Here are some points, each followed by its number:
[-0.8 -1.1 -0.7 -0.5  0.3  0.7  0.1 -0.5  0.2 -0.8  0.3  0.7 -0.4 -0.3
 -0.4  0.8  1.   0.  -0.3 -0.5  1.2 -0.4  1.3 -0.7 -0.5  0.9  0.9 -0.1] 0
[-0.4 -0.3  0.  -0.4 -0.2 -0.9  0.   0.9  1.3  0.1 -0.4 -0.5  1.   0.3
  0.6 -0.9  0.1  0.4 -0.9  1.  -0.1 -0.6 -0.4  0.   0.  -0.4 -0.1  0.9] 1
[ 0.5  0.8 -0.2  0.6  0.  -2.   2.1 -0.4 -1.1  0.4 -1.9 -1.3 -0.7  0.5
 -0.7  0.   0.2  0.1  0.  -1.3 -0.6  0.4 -0.2  1.   1.  -0.1  2.3  0.9] 2
[ 0.7  0.8 -0.3 -0.2  0.5  2.3  1.  -1.   0.6 -1.1  1.2  2.  -0.4 -0.5
 -0.2  0.1 -0.7 -1.7 -0.8  0.2 -0.5 -0.9  0.2 -0.9 -0.8  1.2 -1.4 -0.1] 3
[-1.3  0.   0.8  0.5  0.2  0.5  0.7 -1.  -0.3  0.1  0.8  0.3 -0.5  0.2
 -0.2  0.2 -0.5  0.   0.3  0.8 -0.3  0.  -0.2 -0.9  0.8  0.3 -0.6 -0.7] 4
[-0.7 -0.6  1.6  1.7  0.3  0.7 -0.9 -0.2  0.  -0.5  0.5  0.9 -0.5 -0.4
  0.   1.5 -0.8 -0.8  0.6  0.7 -1.3 -0.3 -0.6 -0.3 -0.8  0.9 -0.8  0.1] 5
[ 0.1 -0.5  0.5  1.2  0.9 -0.5 -0.6 -0.1 -1.  -0.1  0.1  1.1 -0.2 -1.
 -1.3  1.  -0.4  1.2  1.1  0.1 -0.8 -1.  -0.7  0.2  1.2 -0.7  0.5 -0.6] 6
[-1.5 -0.4  1.5  1.9  1.4  0.8 -1.2 -1.6 -0.2 -1.3  0.6  0.3 -1.1 -0.2
 -0.1  1.4 -0.4  1.5  1.5  0.9 -0.3 -0.6 -0.3 -1.1  0.4 -0.6 -0.8 -0.7] 7
[-0.7  0.4  0.3  0.1 -0.3 -0.1  0.   1.2  0.1  0.3 -0.1 -0.6  0.7  0.
 -0.5  0.2  1.1 -0.5 -0.3 -0.3  0.4  0.2 -0.7  0.4 -0.6 -0.9 -0.9  1.1] 8
[ 0.1 -1.2  0.8 -0.6  1.   0.3  0.  -0.1  0.2  0.1  1.2 -0.7  0.1 -0.1
  0.  -0.3  0.1 -1.2 -1.3  1.3  0.1 -0.2  0.   0.5 -1.1 -0.3  0.9  0.2] 9
[ 0.5 -0.7 -0.7 -0.5 -0.6 -0.2  1.2  0.8 -1.   1.7 -1.   0.7  0.3 -1.1
 -1.5 -0.8  1.2  0.1 -1.  -1.   1.4 -0.9  1.6  0.3 -0.9  2.3 -0.9  0.8] 10
[ 3.   0.2 -2.6 -2.9 -2.5 -0.4  2.7  1.7  1.6  1.1 -0.3 -0.8  2.4 -0.4
  0.2 -2.6  0.9 -1.8 -1.3 -1.7  1.9  0.   1.   1.  -2.1 -0.1 -1.4  2. ] 11
[ 0.2 -1.4 -1.3 -1.4 -0.8  1.2  2.   0.3  0.2  1.8  0.   1.8  0.1 -1.9
 -1.1 -1.6  0.9 -0.8 -1.  -0.7  1.2 -1.5  1.4  1.6 -0.6  1.9 -1.3  1. ] 12
[-0.2 -0.3 -0.5  1.   1.9 -0.8 -0.1  0.4 -0.3  0.  -1.  -0.5  0.1 -0.2
 -0.5  0.5 -0.1  1.2  2.2 -1.5 -0.3 -0.6 -0.3  0.5  0.2 -0.4 -1.   0. ] 13
[ 1.   0.8  0.3 -0.1  0.9  1.7  1.2 -0.7 -0.4 -0.6  1.4  1.6 -0.9 -0.7
 -0.7 -0.8 -0.4 -1.4 -1.5  1.   0.1 -0.9  1.2 -0.5 -1.5  1.1 -0.8 -0.8] 14
[-1.8  0.2  0.7  1.5  1.7  0.2  0.1 -1.4 -1.4  0.1 -0.3  0.4 -1.4 -1.6
 -1.4  1.   0.7  0.7  0.9  1.   0.6 -0.4  0.2 -0.6  0.1  1.2  0.1 -0.8] 15
[ 1.5 -0.4 -1.3 -0.5 -0.5  0.5  0.1 -0.4  1.7  0.5 -0.1 -0.1  0.   1.8
  1.7 -0.9  0.1 -0.5 -1.1 -1.5 -0.1  0.7  0.4 -0.2 -0.5 -0.4 -1.   0.7] 16
[-0.7 -0.9  1.1  1.9  2.  -1.1 -0.5 -0.3 -0.4 -0.2 -1.4 -1.  -0.5 -0.8
 -0.8  1.4 -0.3  1.8  2.2 -0.4 -0.7 -0.8 -0.7  0.1  1.9 -0.7  0.1 -0.5] 17
[-0.8 -0.2  0.5 -0.3 -0.2  0.2  1.2 -1.3 -0.4  1.4  0.3 -0.1 -1.  -0.4
 -0.7  0.6  0.9  0.3  0.   0.3 -0.1 -0.5 -0.6  0.7  0.8 -0.2  0.6 -1.3] 18
New points follow, each followed by the numbers of its two nearest points above by angle, nearest first.
[-2.7  0.7  1.4  0.9  0.8  1.  -3.  -1.8  0.4 -2.4  1.5 -0.1 -0.4  0.3
  0.7  1.1 -1.6  1.4  0.7  1.6 -0.1  0.5 -0.2 -2.4  0.6  0.3  0.7  0.3] 7 4
[ 3.3 -0.2 -2.7 -3.2 -3.1 -0.3  2.2  1.6  1.   2.3 -0.6 -0.3  2.1  0.4
 -0.1 -2.5  2.8 -2.2 -1.  -2.2  1.9  0.7  0.7  1.7 -2.4 -0.4 -1.6  2.2] 11 12
[-0.2  1.3 -1.7 -1.1  0.5 -1.5  0.7 -0.4 -0.9  1.5 -2.1 -1.6 -0.7  0.3
 -0.4 -1.1  1.1  0.6 -0.1  0.   1.   1.2  0.2  1.1  0.9 -1.   1.1  1.3] 2 11
[ 0.4 -0.3  1.   0.8 -0.2  1.5 -0.2 -1.   0.8 -1.9  0.5  0.2 -0.1  0.5
 -0.1  0.1 -0.7  0.1  0.2  0.8 -0.6  0.2  0.6 -1.7  0.1  0.5 -0.5 -1. ] 7 4
[-0.1 -0.5  0.8  0.8 -0.4  0.2  0.1 -0.4 -0.4  0.5  0.5  0.3  0.8  0.1
  0.4  0.9 -0.9 -0.2  0.4  0.7 -0.9 -1.  -0.7  0.2 -0.1 -0.1 -0.4 -0.8] 5 4
[ 1.3 -0.5 -1.3 -1.8 -1.1  0.8  0.4  1.  -0.4  0.9 -0.2  0.4  1.8 -0.4
 -0.6  0.1  0.5  0.6 -2.1 -1.4 -0.1 -0.1  1.6  1.2 -0.3 -0.1 -0.6  0.4] 11 12
[-0.9  0.5  0.5  0.3 -0.1  0.  -0.9 -0.3  0.5  0.5  0.4 -1.  -0.1  0.9
  0.6  0.5 -0.9 -0.2  2.   0.5 -0.5  0.5 -1.4  0.   0.1 -1.5  0.3 -0.1] 7 17
[ 1.   0.1 -0.8 -0.8 -0.1 -0.9 -0.5  1.8  1.2 -0.9 -0.6 -1.1  1.2  2.8
  1.5 -0.9 -0.1 -0.1 -1.3 -0.7  0.3  1.  -0.8 -0.1 -0.3 -1.3 -0.7  1.2] 16 1
[ 3.2 -0.7 -2.  -2.9 -2.4 -1.2  3.1  2.3  1.6  1.7 -1.1 -0.4  2.   0.
  1.  -2.8  1.2 -2.3 -1.2 -0.9  0.7 -0.9  1.2  1.4 -1.6  0.8 -0.7  0.8] 11 12
[ 2.1 -0.4 -2.5 -2.9 -3.  -0.2  1.3  2.5  0.5  2.7 -1.1  1.1  2.3  0.7
  0.5 -2.5  0.4 -1.9 -0.6 -2.   0.4  0.8  0.7  3.  -2.   0.7 -1.8  1.3] 11 12
[-0.5 -0.5  0.4  0.3 -0.2 -0.1  0.  -0.1  1.3 -0.1  0.  -0.3  0.9  0.
  1.1  0.4 -0.9 -0.5 -0.1  0.4 -1.1 -0.7 -0.6 -0.1  0.2 -0.6  0.1  1.7] 1 5
[ 0.   0.1  0.7  0.6 -0.9  1.1 -0.7  0.1  0.6 -0.3  1.   0.6 -0.2  0.2
  0.1  1.7 -0.8 -0.5 -0.7  0.6 -1.   0.2 -1.   0.  -0.6 -0.7 -0.3 -0.1] 5 3
[-1.   0.8 -0.4  0.   1.6 -0.2  0.6 -0.8 -1.5  1.6 -0.3 -0.9 -1.3 -0.8
 -0.7 -0.8  0.3  0.6  0.6 -0.4  1.   0.7 -0.8  0.5  0.2 -1.2  2.3  0.7] 2 18
[-0.5  0.2  0.5  0.6  0.5  0.  -1.7  0.1  0.9 -0.2  0.2 -0.1  0.3 -0.2
  0.   0.5 -1.   0.6  0.3  0.5 -0.9 -0.1 -0.7 -0.2  0.6 -0.3  0.3  0. ] 7 17
[-0.1  1.9 -1.2 -0.4 -0.2 -1.6  1.7  0.1 -1.   1.4 -2.  -0.7 -0.7 -0.3
 -0.4 -0.6  1.2  1.  -1.  -0.2  0.   0.5 -0.7  0.2  1.7 -1.2  1.7  1. ] 2 18
[-1.3 -0.8  1.2  1.3  0.6  0.6 -1.3 -0.5 -0.4 -0.8  0.5  0.7 -0.3 -0.5
 -0.3  0.8 -1.1  0.5  1.   1.7 -0.1 -0.5  1.1 -0.9 -0.3  0.8 -1.2 -0.3] 7 5
[-1.2 -0.3 -0.3  1.6  2.1  0.3 -1.3 -1.1 -1.3 -1.7  0.   0.1 -1.3 -0.1
 -0.2  0.2 -0.4  2.2  2.1 -0.1  0.5 -0.1  0.8 -1.3  1.7  0.2  0.6 -1.5] 7 17
[-0.2  0.3 -0.3  0.3 -0.2 -0.8 -0.2  0.3  0.5  0.1  1.  -0.3  0.5  0.
 -0.1  0.2 -0.3  0.3  0.3 -1.  -0.5  0.1 -0.3  0.1  0.1 -0.1  0.3  0.4] 13 8
[ 0.   0.1 -0.2 -0.1 -0.9 -0.7  0.8  2.3  1.2 -0.3 -0.7 -1.2  0.4 -0.7
  0.  -0.4  0.7 -1.  -0.9 -0.7  1.  -0.1  0.9  0.2 -0.5 -0.3  0.1  0.8] 11 8
[ 0.4  1.1  0.8 -0.9 -1.3 -0.5 -0.7  0.7  1.3 -0.5 -0.6 -0.2  0.6  1.4
  1.4 -1.  -0.4 -1.   0.9 -1.1 -1.   1.  -0.7 -0.6 -0.1 -0.5  0.8  0.7] 16 1
[ 0.8 -0.6 -0.8 -1.  -1.7 -1.3  1.4  2.8  0.9  0.2 -1.2 -0.1  1.5  0.3
  0.9 -1.1  1.  -0.7 -1.4 -1.1  0.6 -0.6  0.2  0.3  0.   0.7 -0.6  0.3] 11 1
[ 3.2 -1.2 -1.8 -2.9 -2.6 -0.6  2.9  1.6  0.7  2.3 -1.7  0.5  2.5  0.9
  1.  -2.5  2.  -2.1 -1.  -2.2  0.7 -0.2  0.   1.6 -1.2  0.6 -1.9  1.1] 11 12
[-1.7  0.4  1.1  1.5  0.8  0.5 -1.1 -1.6 -0.5 -1.2  0.6 -0.1  0.1  0.2
 -0.4  1.  -0.7  0.8  1.5  1.  -0.6  0.3 -0.7 -1.6  1.  -0.9  0.8 -1.2] 7 4
[ 0.1 -1.2 -1.1 -0.8  0.7  0.1 -0.7  0.5  0.7 -0.3 -0.8  1.3  0.4 -0.3
  0.1  0.7  0.2 -0.4 -0.9 -0.6  1.4 -1.2  1.6 -0.4 -0.1  1.4  0.   0.3] 0 10
[-0.2  0.  -0.4  0.3 -0.2  0.8 -0.4  0.5  0.2 -0.4  1.8 -0.2  0.5  0.2
  0.2  0.  -0.2 -0.2  0.3  0.3 -0.6 -0.4 -0.7 -0.1  0.  -0.8 -0.2  0. ] 5 3
[ 3.3 -0.2 -2.2 -3.  -2.8 -1.2  1.5  1.6  2.   1.2 -0.8 -0.9  1.6 -0.1
  0.6 -2.9  1.7 -2.6 -1.  -1.   2.1 -0.5  1.7  2.2 -1.6  0.5 -0.8  1.9] 11 12
[-0.6  0.3  1.3  2.  -0.6 -0.2 -0.4 -0.3 -1.3 -0.2 -0.4  0.  -0.7  0.2
 -0.7  0.7 -0.4  0.   0.1  0.7 -0.2  0.7  0.4  0.   0.1  0.1  0.1 -1.4] 15 7
[-1.9  0.9  1.2  1.8  1.1 -0.5 -1.  -2.2 -0.9 -0.8  0.3 -0.4 -1.   0.1
 -0.8  1.7 -0.5  1.5  1.2  0.9 -0.3  0.6 -0.6 -1.1  1.3 -0.3  0.8 -1.1] 7 15
[ 0.   0.3  1.   0.9  0.5  0.2 -1.2  0.1 -1.  -1.6  0.5  0.3 -0.4 -0.1
 -0.6  1.  -0.8  0.6  0.3  0.6 -0.5  0.  -0.3 -0.5  0.5  0.1  0.2  0.3] 7 6
[-0.1  0.3  0.8  0.9  0.6  0.3 -1.4 -0.2  0.  -1.7  0.2 -0.2  0.3 -0.1
 -0.8  0.9 -1.3  1.   0.8  0.4 -0.8  0.4 -0.4 -0.9  0.8 -0.4  0.2  0.5] 7 17
[-1.9  2.   1.   1.7  2.2  0.5 -2.2 -1.8 -1.3 -1.9  0.1  0.4 -2.   1.1
 -0.2  0.8 -2.1  2.   1.9  1.  -2.1  2.1 -2.  -1.2  2.1 -0.8  2.  -2.1] 7 17
[ 2.3 -0.8  0.  -0.7 -2.1  0.6  0.6  1.7 -0.5  0.8  0.2  0.1  0.6  0.
 -0.3  0.   1.1 -2.7 -0.9  0.3  1.3 -0.3  1.3  2.  -2.8  0.8 -1.7 -0.6] 11 12
[ 0.3  0.2 -0.5 -0.7 -0.5 -0.6  0.6  0.2  0.5  1.  -0.5 -1.  -0.1  0.
  0.3 -0.4  0.8 -0.5 -0.2 -0.3  0.6  0.2  0.2  1.4 -0.7 -0.7  0.   0. ] 11 8
[ 0.7  0.4  1.5 -0.4  1.2  0.9  1.4  0.3 -1.1 -0.3  0.9  1.2 -0.6 -1.5
 -1.2 -0.3 -0.4 -1.  -1.1  0.3  0.4  0.2  0.3  0.3 -1.1  0.4  0.5 -1.7] 14 3
